(in the rows, 128 means zero)
The rows of X fall into 3 groups, which share some directions, and each row is roughly a mix of its group's hidden directions.
X (131 x 14):
[[ 82  86 147 140 130 143 181  81 127 100 155 120 121 110]
 [164 121 141 110 137  98 145 130 117 137 182 129 165  65]
 [105 114  91 106 123 152 124 145 134 126 125  87 151 205]
 [142 132 171 154 174 157 124 101 181 100 117  92 123 137]
 [163 155  99 139 146 117 119  88 146 115 158 115 123  58]
 [ 95 134 150 142  94 147 206 118 138 125 139 127 111 168]
 [118  78 124 122 123 166 140 170 130 175  91 103 151 157]
 [138 132 147 173 171 145  74 131 154  85 108 103 146 145]
 [209 129 169 135  99 112 112 138 149 153 135 101 135 127]
 [184 137  83 111 150 141 102  71 153 122 136 146 141 145]
 [131 163 100 119 139 162 115 147 169 151 115  57 135 141]
 [ 81 103 131 124 195 166 134 118 138  94 125 126 149  96]
 [112 158 124  79 116 156 107 120 172 148  77  95 130 104]
 [176 134  89 101 116 132  96 115 140 154  85 171 115  99]
 [122 113  84 127 158 130 117 116 110  77 166  67 138 136]
 [ 78  84  94 126 141 163 151 140  99 109  96 120 164 145]
 [162 147 107 116 133 105  83 126 121 164  88 161  77 142]
 [103 136 111  60 149 137 119 103 105 156 143 102 155 169]
 [111 116 122 110 107 152 172  98 134 187 118 159 161 163]
 [127 115 108 145 131 156 135 130 125 106 142  37 143 155]
 [114 127 173 139 111 139 150 117 154  88 130  96 116  59]
 [118 119 153 113 164 131 116  97 134  95 120 208 119 104]
 [149 142  97 107 119 142 123 144 157 181  61 112 151 139]
 [127  95  91 117 180 163  97  89 149 114 110 134  88 132]
 [167 113  91 135 125 135 127  86 125 149 108 173  90  80]
 [108 156  87 145 197 153 119 146 168 117 119 124 117 153]
 [ 79 144 123  88 132 131 162 101 113 172 140 115 161 170]
 [152 132 139 125 133  88  94 123 103 122 116 210 105 131]
 [135 145 134  79 107 142 137 156 170 144 103  65 126 154]
 [151  98 123  82 121 142  71 145  87 116 102 108 162 137]
 [ 91 142 118  96 113 152 114 139 141 161  50 148 122 129]
 [165 153 129 107 133 102 108  91 106 129 120 182  89  87]
 [129 153 209 163 120 139 137 148 130 100 108 155 149 118]
 [146 136 118 117 154 163 117 140 157 157  95  64 147 168]
 [135 157 145 171  81  87 138 149  89 150 114 168 139 141]
 [109 119 129  78 166 140 105 177 128 125 116  84 155 164]
 [103 138 101  81 171 137 129 105 154 181 122 143 114 167]
 [165 121 114 173 129 121 104 133 140  83 160 157  95  81]
 [148 134  64 151 151 144 109  86 144 144 115 175 102 113]
 [123 156 166 127 133 149 108 137 169 106 104  60 158 141]
 [114  93 101 116 130 126 112 136  76 131 119 202 102 119]
 [174 120 146 139 141 140 125 146 124 135  60 112 141  71]
 [ 68 124 151 141 102 142 120 158 103 104 121 115 151 187]
 [112 153 173 127  85 114 180 129 119 126 169  89 153 132]
 [131  87 182 141 131 127 133 155 116 107 178 121 147 179]
 [ 87 124 117  85 110 124 171  95 125 169 148 133 107 174]
 [178 162 115 115 112 111 115 131 161 188  88 120 137 148]
 [102 102 154  80 121 113 116 175  85 117 152 106 169 126]
 [129 193  98 123 135 133 103 144 157  87 102 104 165 109]
 [120 158 102 196 132 110 139 135 158 138  99  79 153 128]
 [153 104 143 114 172 135 126 112 150 144 144 175 132  61]
 [109 111  67 141 126 153 113 159 131 135 121  83 141 183]
 [177 173 102 130 120 133 109 123 152 107 138  66 160 124]
 [108 101 152 102 118 133  91 178  80  90 100 153 133 128]
 [117 114  72 112 151 134 149 120 123 148 119 185  94  84]
 [107 105 147 102 136 142 134 170  64 147 134 170 120  92]
 [ 83 124 160 145 116 107 160 184  90 141 118 108 154 155]
 [134 160 146 140 148 135 137 114 151 120 172  50 133 154]
 [ 92 148 111  96 155 128 174  91 146 178 160 131 120 150]
 [150 126 106  98 156 171 164  91 170 170 142 135 121 154]
 [114 109 198 145 119 136 118 174 130 135 117 161 153 170]
 [141 123  90 104 198 123  81 159 141 124 139 116 125  98]
 [163 122 143 121 110 111 113 122  88  98 148 173 112  65]
 [ 74 132 158 122 122 122 176 135 164 162  90 157 153 125]
 [146 140 129 111 133 146 164 108 156 158 124  55 152 162]
 [129 111  76 108 134 163 117 143  94  93 103  73 135 150]
 [146 111 145 165 129  85 120 152  68 130 139 169 167 133]
 [ 97 114 175 104 113 127 138 165 103 138 103 105 177 170]
 [176 130 113 156 114 112 111 114 158 129 153  84 141 189]
 [ 88 128 143 107 159 115  89 177 107 140  79 144 160 126]
 [124 156 150 171  83 120 111 152 127 105 132  97 129 191]
 [ 59 117 125 157 122 134 113 111  73 103 129 164 145 137]
 [128 108 177 111 166 161 111 116 131 109 152 151  84  82]
 [134 152 179 190 126 115 144 157 144  88 135 123 131  91]
 [102 142 195 159  99 105 126 141 128 114 131 187 124 129]
 [158 135 137 126 144 101  83 140 152 103 197  92 139 123]
 [112 172 178 137  86 128 174 136 154 156 126 152 129  99]
 [ 93 138 106 133 134 143 153  83 206 132 114 116 136 145]
 [122 145 134 132 130 151  85 133 162 151  51 161 114 132]
 [129 143  95 153 164 146 156 148 169 139 105  65 148 142]
 [ 93 108 137  95 178 175 145 112 120 122 156 172 142 107]
 [145 143 115 150  98  85 142 144  67 119 149  90 155 157]
 [107 171 143 142  90 116 142 135 116 165  61 161 133 127]
 [151 121 126 198  88 108 121 136 130  84 139 141 106  93]
 [135 135 185 124 109 101 141 133 127 129 154 188 130  77]
 [102 164 131 114 188 132 151 114 176 175 128 140 120 147]
 [169 130 140 112  99  80 166 151 100 164 161 140 150 104]
 [105 118 111  99 148 162 118 144 147 146  54 167 137 113]
 [138 102 167 151 119  96 127  93 113  77 155 172 104 108]
 [142 159 190 116  90 126 118 142 154 149  98  90 156 150]
 [127 149 147 191  87 104  94 134  96 105 146 141 140 162]
 [139 164  87 104 129 119 111  94 157 146  77 168 105 104]
 [120 105 165 119 175 134 109 125 150 136 107 195 127 167]
 [161 117  83 141 119 128  75 100 114 104 119 165  84 109]
 [173 121 113 144 186 132 149 100 163 121 144 139  97  86]
 [152 116 159 103  98 107 178 116 117 178 155 168 116 112]
 [116 106 162  56 141 157 160 143 124 162 118 126 148 155]
 [ 70 119 137 116 106 117 151 137  77 100 162 170 109 123]
 [184 158  94 120 133 141  84 110 179 126 104 103 127 130]
 [120 126 164  80 148 157 142 153 130 150 102  95 177 164]
 [114 108 165  73 131 137 104 157  77 129 106 144 169 121]
 [141  92 147  99 171 159 162 151 179 122 143  99 110 150]
 [104 116 144 136 101 155 130 144  77  72 108 177 109 130]
 [172  79 154  88 173 146 101 105 159 138 136 118 125 127]
 [148 115 129 146 115  92 122 145  85 101 197 107 160 137]
 [107 149 171 155  90 137 160 129 135 121 126 100 172 181]
 [ 99 150  48 139 130 121 113 113  96 118 106 146 119  93]
 [107 108 153 118 133 154 131 134 197 143  80 168 140 112]
 [ 96 146 154 172  79 116 118 156  96 119 122 145 141 179]
 [173 108 133 110 131 142  96 124 150 112  97 195 152  99]
 [143 108  92 167  98  99 137 107 155 153 131 168  80 102]
 [ 95 148 170 116  99 137 145 154 131 143  76  98 152 172]
 [ 88 123 143 137 122  92 124 128 112 119 135 204  83 114]
 [176 109  93 133 135 131 122  96 171 168 123 165  93 107]
 [166 105 116 139 107 151 117 137  85  62 146 110 132  93]
 [105 124 191 131 141 151 154 160 121 103 147  82 158 104]
 [131 136 131 196  61 113 137 118 121  94 134 107 136 141]
 [128 138 128 100  79 113  97 121 105 178 103 181 133 104]
 [157 133 103 135 190 139 102 144 145 100 138 140  93  77]
 [129 151 136 127 165 144 113 156 157 128 108  67 175 165]
 [151  85  97 138 133 136 126 123  81 141 141  88 129 191]
 [ 96 120 142 136 122 149 104 133 130  78 164  71 144 172]
 [143 142 167 137 157 105 127 124 109 141  82 127 191  89]
 [ 99 128 158 123 119  97 144 125 126 167 132 198  86 112]
 [152 162 149 171 145 122 159  99 171 144 112 143  87  94]
 [169 111 119  65 109 101 163 139 117 173 151 117 131 111]
 [168 146 145 127 140 120 150  89 186 163 175 108 121 128]
 [183 141 122 119 134 107  72 105 127 157  74 129 140 112]
 [124  93 161 153 126 152 142 140 127 102 158  50 129 135]
 [ 76 101 161 127 139 164 169 158 129 135 105  85 154 127]
 [ 95 116 121 145 110 125 136 177 142 169  84  97 135 178]]
Here is one row of each group, with its name. Which group are the others in?
[149 149 169 194 102 143 140 125 127  83 103 150 120 107]
(76)
[ 91 143 113 112  59 114 136 155  89 148 115 129 130 169]
(63)
[155 146  95 108 140 124 105  81 137 122  63 155 103 107]
(108)

[120 177 119 160  90 128 147 119 143 147  75 141  84 155]
(63)
[156 142 143 157 104  84  85 143 159 112  74 138 109 147]
(108)
[111 132 149 128 119 118 142 185  51 120 122 103 147 110]
(108)
[126 115 150 158 142 136  93 126 126  74 164  80 150 167]
(63)
[107 101  76 115 149 157 130 131 127 175 106 128 133 187]
(108)
[101 161  85 164 160 141 166 103 157 138 107 137  85 135]
(76)
[116 108 141 122  98 134 190 153 108 102 165  74 138 127]
(76)
[ 82 155 157 149  89 134 130 183 132 102 147 108 159 148]
(63)
[126  82 120 128 103 174 119 184 118 114 110  97 144  88]
(108)
[100 162 167 170 135  98 160 128 131 118 132 159  92  83]
(76)
[ 83 105 124  77 142 140 146 153  69 111 131 155 114 108]
(76)
